One turning vector, and how many steps it has turned:
The counts run from 0 to 185.
[176 161 135 129 150 161 118 114 141 137 112 114 142 156 153 134 116 154
 149 130 128 117 114 131 172 138 132 135 210 133 111 159 112  72 111 129
 165 163 114 178  99 131 112 102 130 150 108 106 151 177 171 135 161 110
 166  64 136 105 155 142 104 123 132 112 176 193 108 129 110] : 143
[103 162  73 163 125 149 138 129 105  74 170 157 111 159  97 158 130 134
 105 163 147 117 164 117 110 129 120  92 136 118 125 174 121  98 114 171
 125  61 146 141 188 157 124 142 129 138 163  92 147 107 122 138 131 148
 100  78 141  95 113 148 164 103 100 139 104 136 110 109 154] : 74
[152 128 170 100 150 114 143 119 164 138 116  87 112 148 119 129  81 154
 158 124 109 125 151 110 149 127 106 153 129 178  96 125 117  67 126 129
 138 137  86 141 127  84 124  97 140  99 119  87 160 116 140 186 140 110
 122 102 123 113 129 134 132 122 117 154 176 199 145 146 153] : 145
[128 132  85  79 131 148 133 120  99 142 115  99 134 166  29 124 164 103
 125 136 109 144 157 109 128 144 107 145 140 159 109 119  91 123  81 127
 129 141 162 100 169 119 124 133 137 147 164  86 126 144 156 146 109  68
 136 101 107 102 118 137 148 149 149 121 125 156  66  89 170] : 178
[103  86 104 114 123 142  92 186 151 136 148 128 110 147 151 148 126 144
 144 122  96 142 142 155 160 109 139 136 179  91 114 168 100  70 115 153
 186  98 121 125 144 123 117 148  98 119 106 130 124 209 146 100 163 129
 117 165 129 110 157 157 100 123 144 169 176 105 115 156 141] : 40
[126 154  92 143 155 124 174 139 132 151 159 127 117 165  88 116 175  96
 143 162 102 189 147  83 112  96 134 147 104 120  91 120 109  44 103 126
 150 155 124 131 126 124 162 103 121 167 153 138 138 155 116 141 118  96
  60 103 134 114 113 173 150 107 151 144 103 130 118 142 163] : 8
[123 107  85 105 155 126  93 148  97 124 160 164 186 162 122 147 155  64
 115  96 123 140 129 108 137 109 117 107 153 146 137 110 100 107  87 158
 148  94 150 114 177 129 153 180 126 127 174 161 117 152 161 105 143 132
 101  99 154 109 105 150 166 158 129  82 143  98  97 111 136] : 127
[ 89  77 114 134 120 139  97 163 138 144 129 102  92 159 123 119 101 172
 165 123  94 120 149 159 161 133 144 144 149 129 114 173  97  95 105 141
 165  76 121 116 136 100 148 135 113 125 107 117 139 163 146 113 153 129
 113 185 121  81 157 153 128 108 158 175 182 124 109 154 148] : 41
[121 186  69 140 181 130 140 146 130  89 161 144 135 128 116 122 153  29
 131  99 137 172 131 139 114 123 146 172 114 159  89 113  91  91  76 164
 125 132 142 146 156 100 143 135 165 160 171 118 124 102 110 136 143 113
  85  94 142 109 135 134 166 134 128 149 139 147 153 143 147] : 133
[177 156 157 149 153 120 152 103 140 137 130 110 102 148 118 125 129 163
 167 182 122 104 170  79 121 171 147 122 130 155 140 120 140  65 159 162
 145 168 125 129 140  69 113 133 124 115 148 138 166 201 181 140 111 126
 120 118 148 153  96 148 148 172 161 145 111 107 137 113 148] : 64
[121 113 100  77 126 135 119 158 120 138 142 177 146  94 126 140 126  79
 103 117 141 125 137 136 113 114 166 158 134 119  78 151 106  85  79 144
 151 127 124 128 184 119  92 121 161 149 147 116 136 108 102 115 163 184
 125  99 148 120 149  89 142 128 115 123 162 166  83 129 118] : 83
[134 152  97 132 150 157 177 122 102 106 117 208 166 133 115 166 132 105
  95 121 117 102 124 143 140 131 164 132 115 113 133 122 104  88  87 157
 125  80 148 181 167 124  88 119 140 140 118 103 130  81  94 101 150 198
 140  65 165 129 100 123 120 129  99 129 134 146 139 146 113] : 81
[144 106 117 169 161 125 111 150  69 149 135 106 155 188 107  91 105 135
 143 122 102  85 144 109 147 139 139  87 143 130 133 126 133  68 127 154
 186 137 170 111 145  70 150 179 139  95 157 132 114 186 146 118  91 140
 119 135 132  93 115 168 183 163 110 109 140 108  95 107 135] : 122
[128 134 115 181 165 117 212 121 133 146 117 124 137 168 113 107 114 147
 132 135  66 151 139 124 147 124 154 137  84 126 111 119 101  47 133 124
 144 117 157 150 125  90 126 131 100 154 111 147 128 171  93  85 113 159
 119 150 130 126 104 172  94 122 149 164 113 108 155 144 141] : 168
[131 148 121 132 151 146 140 119 148 152 133 119 149 203 113 119 153 189
 151 126 100 120 140  80 131 113 150 109 113 148 113 111  96 101  80 112
 148 128 111 142 111 104 164 134 130 139 143 131 184 180 181 153 123  82
 118 107 130  48 141 157 156 122 154  96 132 165  99 105 137] : 12
[117  89 101 126 117 159 141  96 130 169  86  98 126 163  94 112 134 160
 112 103  79 116 155 149 133 150 143 145 108 150 147 161 139 155  83 118
 122  57 102 164 181 109 113 143 125 176 126 141 157 139 154  99 132 108
 145 144 129 145 142 178 106 105 174  91 148 141 120 168 166] : 49
[159 117 106 105 160 151 144  99 122 154 115 111 132 147 102 128 163 144
 110  94  94 100 185  71 115 158 104 135 135 151 139  87 151 137  85 132
 137  92 107 154 137  98 127 154 130 149 162 139 162 138 164 127 104  99
 158  84 138 121  97 157 162 169 146  74 128 170 141 129 161] : 181
[157 144 110 128 127 175 149 101 112 206  68  88 143 150 120  80 153 127
 144 137 105 112 164 114 165 177 180 138 136 133 127 123 163 164  92 114
 127 154 169 117 131 114  95 131 145 175 143  85 122 161 132 107 111 120
 169 133  92 155 151 152 123 139 150 121 132 159 109 106 193] : 55
[124 106 110 114 108 152 147 109 119 179 110 136 162 180  88 115 136 189
 126 132  70 123 158 109 138 106 142 105 127 136 120 147 125  88  95 103
 160 107 118 132 142 108 142 145 107 149 129 151 144 197 149 119 112 105
 122 148 122 102 123 180 134 115 164  75 145 151  56 108 138] : 173
[136 134  86 129 136 123 175  97 122 149 109 111 124 122  86 107 155  67
  92 147  79 186 165 135 151 160 131 168 147 154 145 146 136 108 121 113
 107 107 151 140 161 139  92 124 104 179 156 122 117 133 118 131 123  95
 124 116 130 195 119 160  95 153 149 129 138 125 103 155 191] : 52
[133 126 104 124 121 162 125 133 129 202 103  91 131 132  73  92 185  80
 118 129 111 148 166 122 132 152 164 149 128 137 111 145 138 134 104 114
 127 139 165 104 154 133 100 121 135 178 151  72 139 127 116 134 109  91
 143 131  96 152 171 145 108 121 154 145 122 156 113 114 180] : 54
[155 136 147 108 151 141 137 122 148 159 131  94 123 151 136 142 106 151
 154 111 103 112 134 115 154 143 110 137 176 168  95 148 116  61 126 138
 153 136  86 169  99  98 134  95 119 120 112 107 179 166 149 174 160 119
 143  64 135  97 139 121 109 112 134 144 164 207 135 138 132] : 144
[101 124 106 170 126  92 150 119 158 167 126 140 138 119 163 147 151 112
 113 130 118 181 118 150 133 135 149 146 137 135 106 168  86  94 104 153
 119 145 151 107 193 144 112 132 136 161 142 118  72 163 100  69 138 175
 100 116 173 174 143 160  90 121 166 171 134  93 111 148 149] : 163
[157 166 114 146 150 130 130 147 104 130 121 130 131 151 109 176 100 121
 127 126 172 121 118 156 139 139 144 163 129 145  97 190  78 112 118 219
 143 131 141 140 148 131  91  99 170 119 132  69 112 116 113 107 159 175
 122  84 133 179 124 136 155  97  98 174 114 133 144 119 132] : 30
[132 105 142 145 134 129  91 117 181 142 135  88 104 170 165  91 118 139
 165 118 114 113 126 127 158 192 109 132 149 138 143 126 140 158 103 145
 127 122 123 127 169 100 125 119 134 173 120 141 156 142 168 150 145 105
 140 113 117  86 143 158 148 127 164 150 151 150 188 177 215] : 100
[157 158 114 142 166 170 137 125 144 149 142 105 168 188 125 110 167 140
 152 128 113 117 150 105 137 104 150 112 134 150 126  90  89 101  89 117
 160 133 132 135  96 124 145 133 126 162 143 129 162 202 196 115 105  71
 124 113 125  61 153 160 137 142 137 116 128 135  92  94 124] : 11
[123 163  93 177 138 138 128 109 102  55 167 143 144 156 112 144 118 146
 123 157 143 103 193 121 122 138 131  85 124 129 159 140 106 111 129 159
 147  43 148 144 171 143 110 161 113 132 141 116 159 114 134 143 129 143
  99 108 146 107  94 171 172 134  96 144 120  98  98 124 127] : 73
[162 123 132 138 156 137 127 135 122 145 114 137 146 104 176 173 112 154
 141 105 142 103 172 115 125 137 135 141 153 160 133 160 152 109 106 175
 157 102 109 159 130  95  98 184 127 113 165  95 138 143 128 118 166 174
 133  67 145 184 121 111 150 142  90 124 152 145 131 141 130] : 27
[ 74 113 115 133 134 103 143 151 140 119 164 146 103 159 134 153 109 164
 131 146 110 172  93 129 144 103 135 154 124  75 108 163  68  88  90 194
 136 133 134 138 179 157 103 111 150 110 106 102  98 176 111 108 171 159
 131 158 138 127 119 145 146  89 122 184 156 144 121 144 149] : 38
[ 99 101 112 114 127  98 143 138  95 151 147 151 140 147  80 134 160 100
  96 163 110 152 130  85 135 127 114  83 154 113 109 143 123  38 136 162
 149 142 147  97 188 135 107 141  81 115 152 159 112 185 121 126 107 136
 136  90 148 126 101 161 131 114 111 133 111 150  78 104 103] : 119
[130 143 114 169 149 122 125 113 123  58 164 119 145 142 132 143  93 174
 138 146 142  86 179 105 125 141 152  89 119 142 162 122 138 118 136 174
 149  75 140 129 185 103 105 181 148 132 148 110 157 124 136 120 120 163
 100 144 164 105  91 150 182 169 102 130 141 112  93 113 147] : 72
[153 185 130 141 164 126 177 109 162 118 124 149 149 128 182 138 110 119
 151 107 110 139 149  98 137  85 180 152 122 135 122 122 137 101  99 118
 150 141  88 193 124  84 109 109 173 159 122 108 149 134 116 123 141 130
  99 108 153 132 138 165 171 131  98 101 178 192 137 175 131] : 138
[121 160 101 114 155 127 140  84 132  94 168 109 157 153  81 160 162 123
 115 147 133 165 175  99 147 102  88 135 143 189 131 114  87 102 114 136
 114  98  93 135 183 152 119 135 127 132 126 106 156 138 157 161 140  63
  98 106 149  89 116 152 157 123 114 121 129 176  63  98 123] : 16
[ 96  94  95  93 115 139 138 139 151 117 118 120 124 155 121 119 131 119
 121 115  91 165 119 132 149 125 110 134 108 154 117 119  89 137  62 112
 109  88 143 105 189 143 128 118 125 147 136  94 104 133 143 117 136 112
 125 161 140 114 139 145 104 146 162 160 178 125 109 165 216] : 46
[123 137  78 100 147 161 120  99 103 137 106  92 145 174  72 102 155 118
 126 121 122 128 142 113 131 167 115 141 140 146 120 101 118 155  60 153
 148 153 152 109 137 112 121 151 152 137 154 112 113 176 171 146  98  88
 161 106 117 106 119 147 167 170 156  92 135 169  95  94 176] : 179
[119 116  91 124 154 115 137 131 100 104 141 176 148 162 131 152 126  78
 123 118 112 169 101 107 132 106  99  99 127 131 146  94 105 111  86 173
 150 109 169 114 187 122 137 168 142 114 177 154  91 154 133 106 130 135
 113 110 163 149  78 161 178 168 108 101 132 112 107 134 154] : 126
[128 146 101 125 123 120 179  93 131 129  79 128  96 129 108 109 114 115
 103 125  79 168 157 133 157 163 131 164 107 145 134 154 158 113 110 124
 108 117 138 148 193  97  93 133 130 179 134 115 105 134 105 118 127 124
 133 133 117 198 114 161 121 149 159 126 154 134 117 176 194] : 51
[148 154  89 131 148 154 135 113 104 154 154 138 155 132 100 155 192  95
 100 138 154 126 182  65 140 142 139 146 141 129 168 132 117 154 102 160
 138 102 135 140 151 168  95 138 120 160 169  99 144 141 141 138 151  90
 127  82 113 179 109 130 190 112  98 107 112 131  97 101 140] : 185
[ 88 108 122 165 126 145 110 138 124 106  94  96  98 181 110 112  68 190
 170 126  93 119 126 159 163 134 150 146 117 123 103 189 102  98  97 145
 152  90 139 127 140  92 130 154 131 126  95 104 124 141 145 114 111 130
 121 181 124  92 145 159 142 110 163 152 170 118 125 174 189] : 42
[128  88  97 119 154 123 117 143 130 216 148 148 181 118 146 132 187  67
 109  92  80 148 154 111 127 104 160 143 136 123 123 130 103 107  97 132
 147 135 143 109 153 101 131 166 123 174 160 150 118 189 143  84 149 114
  95 125 130 132 141 152 130 131 149 114 127 103 110 121 119] : 3
[130 103 123 125 132  95  99 141  98 156 144 116 149 162 123  98 113 125
 157 129 105 130 134 108 124 144 122 101 148 130  80 125 140  94 122 167
 172 174 162  67 169  81 132 160 132  86 175 128 115 176 127 127  93 136
 140 148 132 102 119 156 164 174 119 133 131 133  84  97 124] : 121
[128 170  62 150 177 130 138 128 128  95 158 146 122 148 108 137 139  68
 115  95 124 157 140 127 110 135 152 154 121 144 111 130 109  80  92 160
 133 106 111 167 156  88 157 137 132 159 158 154 144  93 119 132 138 111
  86  59 147  98 119 149 160 107 135 118 110 147 175 154 152] : 132
